Each path below is one point turned by a fixed rotation once a step. After each direction that follows a path, write how fast that rotation turns it, in degrees a step (0 if it stays still).
Each turn is a multiple of 5 degrees from 10 to 175, or 0.
Each row of a path follows its step; steps can be skipped.

step 0: [-12.2  11.3  33.1 -17.5  -1.4  -7.9  26.4 -23.2  32.3 -17.0 -26.8 -18.8
   9.7 -20.3  16.7  -1.5  22.3  -7.3  -5.0  17.3  12.4   6.1 -15.5  -2.2
   4.5 -14.1   0.6  -4.7  -8.8  -0.8   0.0  15.6 -14.0 -11.8  -1.3   0.5
 -22.0  -1.6 -28.4 -26.2  -3.6  -8.9  11.1  16.7 -35.1 -17.8  20.9  -5.1
   8.3 -19.8 -19.7 -10.5]
step 1: [  6.4  21.9   3.0 -20.6 -23.2  -5.3  26.7   3.0  17.2  -6.3   8.2 -32.6
 -21.9  21.1  -2.5 -14.3   0.2  29.5 -21.6  10.4 -11.8 -23.3  18.4 -11.0
  -5.2  14.8 -15.0  -9.7  26.6  19.7  -4.4   9.4 -10.9  -4.5 -22.0   4.1
 -14.6 -20.4  -9.3  -2.2  -5.4  -4.3  10.4   8.1  19.0   4.9   2.6  15.2
  27.4 -17.7   3.8  30.7]
step 2: [ -4.7  22.7   5.8  -4.8   5.7  17.2 -28.0   5.1  38.9   5.4   2.0   0.7
 -11.6  10.9  -5.1 -38.3  12.6  -8.0 -29.4  10.7   9.2   2.5   4.3 -12.6
 -17.3  -4.0   3.2 -10.6  -2.9  -5.7  22.3  -8.2  20.7   5.0 -14.3  29.5
 -44.2  12.2   9.5   3.7   7.4  12.0  -0.3  24.9  28.2   1.3   9.8 -18.9
   0.8   4.2   0.0 -25.2]
step 3: [  8.6   9.4  -1.7   2.5 -24.6   3.9  18.0   9.6   8.7  -5.6  -2.4  30.4
  27.2  25.8 -13.1 -18.8   4.6  11.4  38.5   5.5  11.1  -2.8   0.8  -3.8
   3.9 -12.0 -11.6  21.2  10.6  10.0   0.0 -21.2  -3.7 -19.8  27.8  27.7
 -29.4  30.4 -11.0  -6.0   6.2  -1.0   9.7  24.2   5.2 -16.1 -11.5   3.7
  24.6  17.9 -13.6  18.1]
step 4: [  5.1  38.7 -12.1 -28.8  -8.1  -2.7   9.9 -22.3   9.5  43.2 -11.5  18.6
 -13.0   7.4  13.6  -3.5  17.5   4.2  -0.8   4.4   0.7 -16.5  13.4  24.3
   1.9 -21.7   6.2 -12.1 -27.0 -35.4  11.6   0.1   0.4  -7.0   8.0 -11.3
   1.0   9.2  24.3  -2.9  -3.6  13.3  -2.9  15.5  -3.3   7.5 -19.3  -0.6
   7.6  10.8 -15.7  37.6]
step 5: [ 20.1   2.2  19.4 -13.5  32.3  12.2  33.0   6.4   0.2  -6.5 -17.0   8.2
 -22.9  -7.3 -16.6   4.1  29.0  10.4   6.7  25.5 -27.6  10.5  10.1  16.0
 -22.4  12.2  10.7 -16.1   6.3 -14.6  -1.4   5.5  -2.9  -3.4  20.6  22.9
 -23.5  -2.4 -10.6   7.7  31.5   0.9  -6.0  13.8 -27.8   9.6   1.4  18.6
 -19.6  -0.2 -27.7  -1.9]
step 6: [ 21.1  30.4 -21.7  -5.3   5.9   1.5   9.7  -4.8  13.5 -47.9  -8.2   1.8
 -23.1  35.7   3.5 -12.3  -1.2  21.1  -5.2  19.8  11.4 -11.3   8.2 -26.1
  11.6   5.6 -21.0  -4.6 -13.7   0.4 -15.3  -2.6  -2.6   7.8   5.1 -21.4
 -11.4   4.1  -4.3  13.4  19.2  -4.6  -2.1 -13.4 -22.0  30.2 -25.1   4.0
 -11.0  12.7  20.5   2.6]
step 7: [-11.2  -7.7   5.1  -6.7  13.7  -8.3 -17.8  -2.9  14.9  -8.8  -9.6   8.8
  23.3  18.3 -32.8 -26.3  20.3  -1.7 -20.8 -13.0   5.1 -16.1 -22.1 -34.0
 -15.1 -18.8  -1.6 -43.8 -25.6   0.8  -8.7  -4.9 -10.7 -11.5  -5.9  -2.0
 -13.6  -5.2  25.5  -3.8   4.9 -10.6  10.5  18.9 -22.7 -13.7   3.2   2.2
 -33.0  -1.0  -5.4  14.9]
step 8: [ 10.0   8.2   0.2   1.6   2.7  -7.3  17.3  21.0  19.2 -36.2  -6.8  11.7
  42.4  11.8  -3.0  10.6  -8.4  -6.8   5.4   2.7   7.1 -13.0  -2.7  34.0
  -6.9  -3.7  -1.7 -15.7  -8.7   7.6  -8.7 -11.8  -1.6  -9.0 -30.6  10.4
 -23.1  18.0  -8.5 -21.3   1.9  14.7  -7.6  -6.6  -0.5  15.2  11.6  17.0
   6.8 -35.6   3.2  44.5]
step 9: [ -3.9  11.0 -19.5 -14.0   0.3   4.1  -9.6 -27.1 -20.1  -8.6  14.3 -14.5
 -29.1  -0.5 -14.3  -7.9  15.4  25.1  11.5  -3.3   0.3   8.0  -9.0  19.7
  -1.0   0.4   2.1 -22.6   2.7   5.7  -3.3 -23.3  32.0  -1.3 -13.5  14.8
  -4.8   6.7  26.4 -21.7  -3.8  19.7  -1.8  32.9  17.2  33.1  15.2 -11.7
 -10.9   2.3  20.0  33.3]
Directions:
[ -0.7  -1.2  -5.3   2.8   0.8  -2.3  -1.3  -5.8  -1.9  -9.0  -6.5 -14.0
   1.2   9.2  -1.7  -3.0   2.4  -0.9  -4.2   3.6  -7.6  -2.6   9.4   3.5
   4.7   3.7  -5.5  -1.3  -6.0  -4.3   2.2   4.7   4.5  -4.4   6.3  -0.9
   1.7  -6.9  -4.9   2.1  -6.2   0.9  -6.4  -4.8  -4.0  -5.4   8.9   1.3
  -1.6   6.1  -9.7  -4.2]
65
[-5.2  5.4 -5.2 -1.2 -9.8  7.2  3.4 -3.4 -7.7  3.1  2.9  9.4 -8.2 -3.1
 -6.7 -5.0 -8.1 -1.4 -9.5 -6.2  3.2  2.9  1.9 -2.7 -6.6  1.9 -3.7 -6.6
 -1.9 -3.3  8.2  2.6 -1.6 -2.7  0.1 -6.3  2.7 -2.9  0.0  4.4 -0.5 -0.9
  1.7  0.6 -3.7 -3.2 12.0  4.9  0.6  6.1  5.8  7.4]
135
[-4.3  2.0 -8.7 -2.1  7.0  5.1 -5.9  5.4 -3.9 -3.4  1.6  3.9  4.4  7.1
  6.2 10.8  4.5 -1.2 -4.2  6.2 -2.5 -3.0 -9.0  1.0 -4.5  1.4  2.8 -7.4
 -5.5  4.0 -0.1 -3.9 -2.8 -4.0  7.4  0.7  8.3  2.6  0.8  0.3 10.4 -6.9
  0.2 -6.9 -4.4  4.9 -2.0  7.3 -7.1  5.1 -0.7  4.9]
35
[ -6.5  -6.3  -8.7   3.8  -3.3   3.3   5.1   1.9   5.0  -5.9  -0.9  10.0
   2.2  -5.0   1.0   4.0  -0.8   1.3  -7.0  -6.2   1.2  -8.1  -1.7   1.9
   4.6  -6.5   1.0   1.0  -4.4  -7.0  -9.8   7.5  -0.9 -10.3   1.5   6.5
   6.0  -2.1   2.8  -8.3  -2.6   8.7   2.9   5.9  -1.9  -5.1  -5.4   0.8
   5.1  -1.7  -4.8  -2.1]
90
[ 4.8 -5.6 -4.1 -0.4  5.1  0.4 -2.7  7.1 -6.9  4.4 -5.0  3.0  5.2 -2.2
  2.1 -2.9  2.7 -5.4 -1.9 -3.0  6.2  1.0 11.0 -2.9  0.0  7.2  5.0 -6.3
 -6.6 -0.4  6.2  8.9 -8.2  2.4 -9.7 11.3 -0.4  1.5 -2.7  5.3  3.9  1.3
  5.1  0.1 -1.4  7.6  3.3 -7.1  2.1 -2.5 -9.5 -0.6]
130
[ -8.2   2.7   1.9  -9.0   3.9   4.6   2.3  -2.6  -6.7  -5.9  -2.8   7.0
   7.3   6.8   2.5   0.3  -3.3  -3.6   7.2   2.3  -0.8  10.9   2.6   1.6
   0.4  -1.0   3.8   2.1  -0.5   3.9   7.1  -0.8   7.4   3.3  -3.0   1.0
   8.2  -8.4   6.7  -0.5   0.1   2.6 -11.8   9.2  -2.0  -4.3  -5.0  -4.1
   7.5  -3.3  -2.2   4.4]
70
